A single turn carries every row of the set below to another of its rows. Some are shown first; where does it send the rows asked next?
Dola: -3 -4 0 -2 10 -18 18 -11 8 -18 -24 -3 6 -16 2 -18 3 21 5 3 -9 -1 11 7
Gaz: 25 -10 -14 4 9 -15 12 -9 6 -9 -25 -14 8 -5 10 2 9 13 -7 4 -6 6 -12 4
nade: 12 4 -21 -1 4 -27 10 -2 -4 3 -8 -4 18 -16 -4 1 1 3 -6 6 6 -3 4 5
pas: 20 -3 -14 5 -3 -15 18 -9 -11 -11 -28 -13 8 -2 -1 0 -6 15 -5 3 5 5 8 -6
Gid: -9 -4 -21 -4 10 -1 18 -7 -5 -18 -34 -4 11 -4 5 -2 -7 15 -3 2 -13 3 6 5
Zez: -5 0 -16 -19 3 3 19 -11 9 -14 -1 9 6 -8 -2 -2 -3 2 -20 9 -1 0 1 -4
nedut: -2 -5 -17 -2 0 0 11 -18 0 -11 -13 -1 2 -6 6 -11 -2 12 -2 -1 12 7 -16 12
miba: 11 5 -30 -10 -1 1 11 -4 -3 -10 -5 16 4 -7 -11 -2 -3 13 -17 7 -5 2 -2 6
Lum: -1 -11 -12 -13 13 -1 17 -10 17 -8 -7 -8 9 -8 13 -5 8 2 -12 9 -8 9 -11 -7
tulu: -4 2 -18 -7 -1 0 13 -13 4 -13 -15 -2 6 -7 -1 -10 -1 11 -3 -1 11 5 -16 14
Gume: 21 -3 -8 -5 3 -13 12 -3 9 -14 -12 9 2 -5 -8 6 -7 3 0 17 -18 9 8 -5
riko: -9 -3 1 -6 7 -15 22 -15 4 -17 -22 -4 5 -13 -1 -14 -6 15 1 8 -7 0 18 0
zumuf: 23 -2 -26 2 5 -8 3 -4 4 -10 -17 3 9 -15 0 -9 8 23 -4 0 -10 2 -1 15
Did: 6 -5 -15 -4 12 -15 19 -11 -2 -11 -21 -11 12 -19 2 -11 4 25 -17 3 -4 -4 22 -3
zub: 8 3 -16 -9 12 -11 19 -6 0 -16 -23 -8 11 -22 -6 -9 9 22 -21 8 -4 0 21 -3
moso: -8 9 -16 -10 3 -7 19 -5 3 -21 -21 -3 4 -17 -11 -9 9 10 -8 4 10 3 -7 8
Parak: 5 -8 -21 -5 11 -13 21 -13 -2 -5 -21 -10 14 -12 8 -15 7 28 -17 -3 -5 -4 11 -2
tuta: 19 0 -4 -7 -1 -15 20 0 11 -13 -11 9 1 -3 -7 4 -1 3 5 13 -15 9 2 -4
lifog: -7 5 -27 -7 13 -8 23 -8 -3 -13 -29 -8 13 -9 3 -2 -7 12 -5 7 -12 0 11 4
Tilad: 16 3 -10 -10 5 -7 26 -24 8 -21 -10 0 -3 -5 1 -10 8 20 -11 10 -19 4 10 1
garu: 1 -7 -10 -13 15 -3 20 -7 15 -12 -9 -8 10 -5 14 0 6 1 -14 11 -7 5 -11 -5
Bokup: 15 1 -11 -5 3 -26 8 0 5 -2 -3 -5 0 -13 -5 -7 -7 11 -10 9 11 3 -3 -7
Zofo: -5 -2 0 -7 2 -16 25 -14 -1 -18 -22 -2 4 -10 -3 -12 -9 14 -3 5 3 1 21 -1
suvo: -7 -5 -14 -21 6 2 20 -10 13 -14 -5 0 7 -7 3 -3 2 3 -18 8 -3 6 -5 -8
vaz: 11 1 -16 1 0 -25 13 -2 -4 3 -9 -7 20 -16 -2 2 5 3 -4 4 7 0 3 9
Teno: 9 -7 -13 2 0 -17 8 -5 -4 -3 -9 4 21 -13 -1 5 15 6 -5 0 0 -4 6 15
lipe: 13 -12 -3 0 -4 4 15 -16 11 -19 -13 11 10 -6 0 -5 19 19 -6 2 -10 0 5 10
buri: 26 -8 -5 0 5 -10 6 -12 7 -18 -12 5 5 -9 -5 -1 -8 5 -7 21 -15 4 15 -3
gon: 10 -6 -12 2 -1 -16 11 -2 0 -1 -12 4 20 -17 1 1 14 0 -4 -2 -2 -4 2 14
sak: 27 -6 -15 6 5 -16 10 -7 0 -10 -25 -17 7 -5 9 4 6 15 -6 4 -2 7 -5 1
mip: 14 -17 -12 5 -1 -3 -6 -21 3 -19 -12 0 6 -6 4 -10 -13 13 -8 8 -8 -1 5 5
Nenur: -1 10 -26 -10 13 -12 25 -14 -2 -14 -22 -13 8 -4 0 0 -10 12 -5 8 -13 3 11 3
mor: 11 4 -18 -1 3 -28 8 -4 -3 2 -6 -8 12 -15 -3 1 -3 5 -8 9 9 1 0 0
mil: 15 -12 -3 -5 -2 0 20 -17 10 -22 -11 8 4 -5 -1 -8 16 18 -8 4 -14 6 7 9
nepa: 14 -16 -10 1 4 -2 -3 -24 2 -20 -9 1 8 -10 4 -11 -16 13 -7 11 -4 1 4 5
tomup: 8 3 -28 -14 1 1 16 -6 4 -8 -2 17 6 -9 -8 -3 -4 9 -21 7 -2 1 0 -3
galum: -9 -3 -14 -19 5 -1 22 -8 10 -12 -3 6 8 -5 1 -2 -2 1 -19 10 -4 4 -2 -9
Tam: 19 -5 -13 -9 3 -22 7 -4 5 -5 -7 -4 -1 -11 -5 -14 -5 16 -14 9 13 6 -5 -12
Bada: 3 -4 -17 -9 0 -13 25 -5 9 -3 -16 0 10 7 8 -1 4 11 3 -4 -7 8 -13 7
Keges: 23 -10 -8 0 3 -5 -2 -17 2 -20 -12 1 2 -10 -2 -5 -11 10 -9 15 -15 2 15 1
sagi: 9 -18 0 -6 2 0 7 -5 7 -20 -20 6 -3 -8 5 -16 0 22 -10 -1 0 9 -4 -3
Felo: 22 -10 -5 0 6 -8 2 -13 4 -22 -10 4 4 -13 -4 -5 -12 9 -8 17 -14 1 16 -4

nedut goes to -> Gaz
Felo goes to -> galum
Where do these go?
suvo goes to -> vaz
Gid goes to -> Parak
mil goes to -> tulu
Tilad goes to -> moso
lifog goes to -> Did
tuta goes to -> miba
Teno goes to -> nepa
Lum goes to -> gon
Gume goes to -> tomup
mor goes to -> buri
Nenur goes to -> zub
zumuf goes to -> sagi

A single turn carries every row of the set below to another of its rows. Some are shown first; where does it send the rows asked next?
Leb: -6 -10 -6 6 -13 1 9 -1 0 -9 -9 -15 10 2 6 9 -1 11 2 2 -2 7 4 -11 -5 2 3 2 -6 -6 1 3 -9 -11 18 5 -3 4 -9 13 3 0 -10 2 11 -5
kaga: -11 9 6 2 -7 0 2 4 9 3 -8 7 6 -5 10 -10 2 8 3 -4 4 -11 5 6 -9 14 -14 -4 -10 9 -1 12 5 6 -11 3 1 1 0 2 1 -6 4 -1 -5 -5
Barod: 3 -18 -4 16 1 -5 7 -3 -7 -7 6 -18 -10 0 5 0 7 -14 -6 -9 -6 8 4 -8 15 3 5 4 2 2 18 1 -2 6 -1 9 4 -7 3 7 -6 14 0 -9 -1 4
vof: -13 -16 -3 7 1 4 10 -11 -4 13 -1 -9 4 0 -2 6 -5 1 -5 7 1 -4 -5 -2 -4 8 -5 -6 5 -15 6 -1 -6 -8 11 -2 3 -5 1 4 -13 -1 -19 -9 3 -5
mevad: 6 -6 -1 10 2 -8 -8 7 -4 10 -6 -12 10 -5 -11 5 -4 1 4 11 13 -6 6 -1 -6 0 -5 12 7 1 -4 2 9 -8 6 5 0 0 -15 -4 -6 0 -18 11 5 1
mez: -14 5 4 -8 3 3 7 -3 11 2 -10 17 10 -11 2 -8 5 -4 2 2 -1 -3 8 4 -3 9 -10 8 -13 4 1 14 1 9 -5 -5 -15 -2 -3 10 11 -2 -1 7 -1 -7
nivek: 5 -16 -1 18 -9 -9 -4 10 -7 -4 -4 -16 2 0 -7 2 2 0 2 -2 6 2 5 -2 4 -2 8 2 12 2 10 4 13 6 3 10 9 5 -6 2 -10 1 -10 5 9 4
ravat: -3 -3 1 -5 7 -3 15 2 6 -12 -7 -3 16 4 9 1 24 -17 4 1 -4 10 12 3 -4 11 3 7 2 9 10 4 10 12 -14 1 1 -13 -8 9 -1 3 11 -3 -7 5
sokot: -2 8 -11 -6 21 -4 8 5 19 1 9 -4 0 2 3 1 2 -16 5 -2 1 -9 -3 -3 -4 1 -13 19 -10 -9 -7 5 -1 -7 -4 -2 -8 -6 0 2 13 2 6 7 6 2
bisal: 1 -20 -4 1 11 0 3 -11 0 -3 -1 -11 1 4 5 6 1 -18 -6 4 -11 4 2 -18 7 1 -2 9 -3 -9 1 -15 -10 -10 5 2 -4 -2 -4 1 9 10 -4 -11 -6 -6
nog: 1 2 0 1 8 -3 16 8 7 -10 -4 -5 17 7 6 -8 10 -12 8 5 7 4 16 5 0 18 -3 6 1 16 9 2 13 12 -2 7 4 -9 -13 2 -8 5 17 3 4 3
Mevet: -14 -14 -5 3 9 6 11 0 1 4 -1 -11 9 4 -5 3 -12 0 -3 -1 0 -9 -3 -4 0 -1 4 -3 7 -13 4 -5 -4 -6 10 0 -2 2 1 -5 -10 -4 -12 3 17 -7
Fep: 2 -24 -4 13 -3 -5 4 1 -6 -6 2 -17 -5 4 7 5 5 -13 -3 -6 -7 10 6 -16 15 2 9 2 5 -4 15 -2 -3 3 4 7 7 0 2 8 -3 7 -3 -6 -1 0
dumos: -20 9 4 5 13 -7 19 -6 11 -16 15 1 5 2 9 -3 9 -2 6 8 5 4 3 2 3 11 0 -4 -2 -2 13 0 3 14 1 -1 -4 -5 6 0 1 -2 9 -8 0 4
zos: 2 10 -8 -2 -3 -12 2 4 15 -7 -2 -3 -4 -5 -4 -2 8 -1 6 4 11 -1 3 2 -9 -6 -18 20 -6 3 -6 13 7 -2 -7 1 -10 -1 -10 0 9 -4 0 14 11 3
Vagap: -6 -8 -9 0 19 -4 14 -4 12 -5 11 -3 -9 9 2 -4 3 -21 -7 -6 -3 -3 -8 0 3 9 -14 8 -1 -9 7 2 3 4 -6 -5 -3 -8 16 4 5 7 9 -3 -5 3
Zudo: -18 12 2 6 1 -4 13 -2 8 -5 7 -4 0 4 15 -7 4 11 3 3 6 -1 8 3 2 15 -10 -3 -2 10 10 8 9 7 -11 7 2 -1 8 -5 -12 -4 5 -3 -3 -3
fule: 7 2 2 11 0 -10 -10 8 0 6 -6 -10 6 -8 -9 2 -2 1 0 8 14 -7 3 1 -4 -1 -9 17 1 5 -6 5 11 -8 2 8 -9 -5 -17 0 -6 3 -13 10 7 6
vapa: 4 -3 0 -1 19 -1 -5 -3 2 3 -1 -10 7 -2 -6 6 0 -13 -9 4 5 -9 1 -8 -5 -2 -12 16 -5 -6 -13 -5 -5 -16 -3 3 -16 -10 -14 -3 8 3 -7 4 -5 0
musu: -2 -8 -10 6 0 -7 15 -8 4 -5 10 -9 -18 3 0 -8 5 -9 -8 -1 -3 4 -1 10 5 11 -14 -2 -1 2 11 14 11 11 -7 7 9 2 6 8 -3 14 7 -5 0 -2
finet: -4 2 1 -14 6 -2 8 1 6 5 -5 5 6 -5 14 2 20 -21 0 10 -7 4 8 0 -1 5 1 7 -5 4 1 4 3 5 -16 -2 2 -14 -10 11 -4 0 9 -12 -10 -1
Buno: -10 -11 -5 6 -2 2 9 8 3 -7 -6 -12 12 6 1 7 -6 3 1 -7 6 0 2 -13 -1 -1 7 4 2 -9 4 -1 -10 -7 17 -2 -11 -1 0 2 -3 -8 -8 13 15 -3
razu: -10 -17 -4 6 -12 4 8 -17 -5 -4 -9 -11 4 3 -1 8 4 10 -7 6 -2 7 1 -6 -8 4 -8 -4 1 -9 4 2 -6 -8 6 4 0 0 -6 10 -3 -1 -19 -6 2 -5
gad: -18 6 2 -6 19 3 17 -5 11 -10 11 7 11 -5 1 -3 9 -10 3 3 -1 2 12 1 1 9 0 0 -10 -7 4 12 -6 14 -3 -3 -11 -3 -7 11 13 -1 3 2 1 -2
guda: 3 -11 -2 1 14 -1 -5 -6 0 6 -4 -9 10 1 -6 8 -1 -10 -4 9 6 -6 4 -12 -7 0 -13 12 0 -8 -11 -9 -7 -16 2 -1 -8 -5 -14 -6 7 1 -14 2 -7 -3
Kidab: -4 3 5 -14 6 0 3 1 6 6 -6 11 2 -1 6 -7 9 -16 -6 15 3 -5 9 1 2 1 -11 4 -3 8 -5 -3 3 6 -16 0 0 -9 -15 -3 -11 -7 13 -9 -2 -4
difo: 1 3 4 -2 6 -2 8 10 6 1 -2 6 8 6 3 -12 3 -13 0 9 18 -4 15 1 2 13 -13 3 1 13 0 0 4 10 -4 2 1 -12 -14 -5 -15 -6 17 2 0 2
roz: 6 -8 1 21 -11 -11 -4 9 -6 -6 -1 -16 -3 -5 -7 -1 5 1 -1 -4 7 0 4 1 3 0 1 4 6 7 9 7 12 8 -2 14 7 0 -9 4 -11 7 -7 -1 10 10
pufi: 4 3 -6 9 -18 -16 5 2 5 -5 3 -7 -15 -7 -2 -5 9 0 2 3 12 4 3 9 -6 6 -16 3 -5 4 4 21 8 8 -2 4 6 -1 -7 9 1 3 3 4 2 5
nup: 1 -14 -3 3 17 -1 5 -10 0 -4 3 -12 -2 0 5 4 3 -23 -9 -2 -10 0 -4 -10 8 0 -2 9 -6 -6 3 -14 -8 -7 2 3 -9 -9 0 2 10 14 3 -11 -6 -2

razu goes to -> Mevet
sokot goes to -> pufi
Barod goes to -> vapa
Where do these go?
mevad goes to -> Fep
Kidab goes to -> nog
gad goes to -> kaga

A single turn carries every row of the set below to another of its rows. Some are shown first; where does it send the rows asked next?
gom: -6 -1 -1 3 -9 0 7 -5 -9 -6 5 17
tafi: 1 -7 6 -15 6 -7 -5 -1 13 -6 -10 -2
rem: 1 -15 6 -3 5 5 -13 -8 2 -12 -2 9
Bugun: 1 -7 8 -1 7 8 -8 -8 0 -16 5 -3
deso: -1 -11 3 15 6 14 -5 1 -2 -6 -7 2
soge: 3 -8 9 -14 7 0 -4 0 13 -7 -6 -5
Lesun: -4 -2 -1 3 -6 0 12 -6 -6 -10 6 14
bek: -4 1 -14 4 6 6 1 16 -3 6 -4 -3
lebi: -4 5 3 1 2 3 -5 16 5 10 -15 -2
bonu: -4 -5 -15 3 5 4 -1 16 -1 8 -8 3
nud: -2 -8 4 16 5 15 -5 2 -4 -6 -5 0
Seme: -5 4 6 -10 -2 -3 -22 6 -4 2 -1 4
Ruzu: -3 -6 4 12 -5 1 11 -4 -1 -8 1 14
reri: -1 -8 -15 3 8 4 4 13 3 4 -8 1
pofu: -7 9 6 -12 -2 -4 -16 4 -1 1 -5 -5
kobuf: -7 1 5 13 -9 2 5 -1 -8 -4 2 14
tufit: 1 -7 -5 -6 -8 -8 9 1 4 -3 6 18
Ruz: -1 -10 7 -14 1 -2 -16 3 8 2 -12 7
Gez: -7 -1 -14 -11 -5 -6 -2 8 -5 11 -3 7
dokam: -4 -4 -1 2 -7 0 10 -6 -6 -7 4 18
gipas: -5 1 0 3 -8 1 10 -5 -9 -8 7 13
tabas: -4 0 -5 -6 -13 -6 1 4 -5 2 7 17
fop: -5 5 8 -12 -3 2 -19 7 -2 4 -5 -2
pora: -5 1 8 0 2 9 -16 -5 -9 -10 5 -1
Rak: -3 -7 3 15 3 14 -8 3 -7 -4 -6 1
Fus: 1 -1 3 0 8 2 4 13 12 4 -15 -4
kod: 1 -11 5 -12 4 -6 -16 2 7 -1 -8 11
kinut: -4 -4 4 -14 0 -8 -16 2 5 3 -12 6
vab: -1 -2 -11 -10 3 -4 14 3 4 -1 3 -5
vem: -3 8 -3 -4 -11 -4 7 4 -6 -3 13 7
refoz: -1 -2 2 0 5 1 -2 14 10 9 -18 2
ves: -4 1 6 13 -6 3 10 -2 -5 -8 5 9
guf: -5 -8 6 -2 -1 6 -21 -4 -7 -5 -1 10
gekog: -1 9 9 -9 5 0 -10 4 0 -8 6 -11
sufeb: 2 0 -3 -5 -6 -5 14 1 2 -8 12 7
fefas: -2 -10 3 15 4 14 -8 2 -4 -4 -8 5
Gafeg: -2 6 4 1 6 4 1 15 7 5 -12 -9
Nuluz: 5 -7 7 -11 10 -4 -4 -1 12 -11 0 -3
Veze: -1 -11 -14 -12 0 -7 7 4 5 5 -4 7
kegif: -1 6 10 -11 4 3 -7 4 4 -6 0 -13
sebul: -6 8 -11 -9 -3 -2 5 7 -6 5 5 -6
remak: -5 -5 4 12 -8 1 6 -2 -4 -4 -1 18
dis: -1 -3 -14 3 9 6 6 13 2 2 -5 -5
vuzi: -2 6 7 -12 5 -4 -5 1 6 -8 -2 -13

Ruzu goes to -> ves
tufit goes to -> sufeb
guf goes to -> rem
Where do these go?
lebi goes to -> refoz
gipas goes to -> gom
vab goes to -> sebul
bek goes to -> bonu
tafi goes to -> vuzi
kegif goes to -> fop
Nuluz goes to -> gekog
deso goes to -> nud

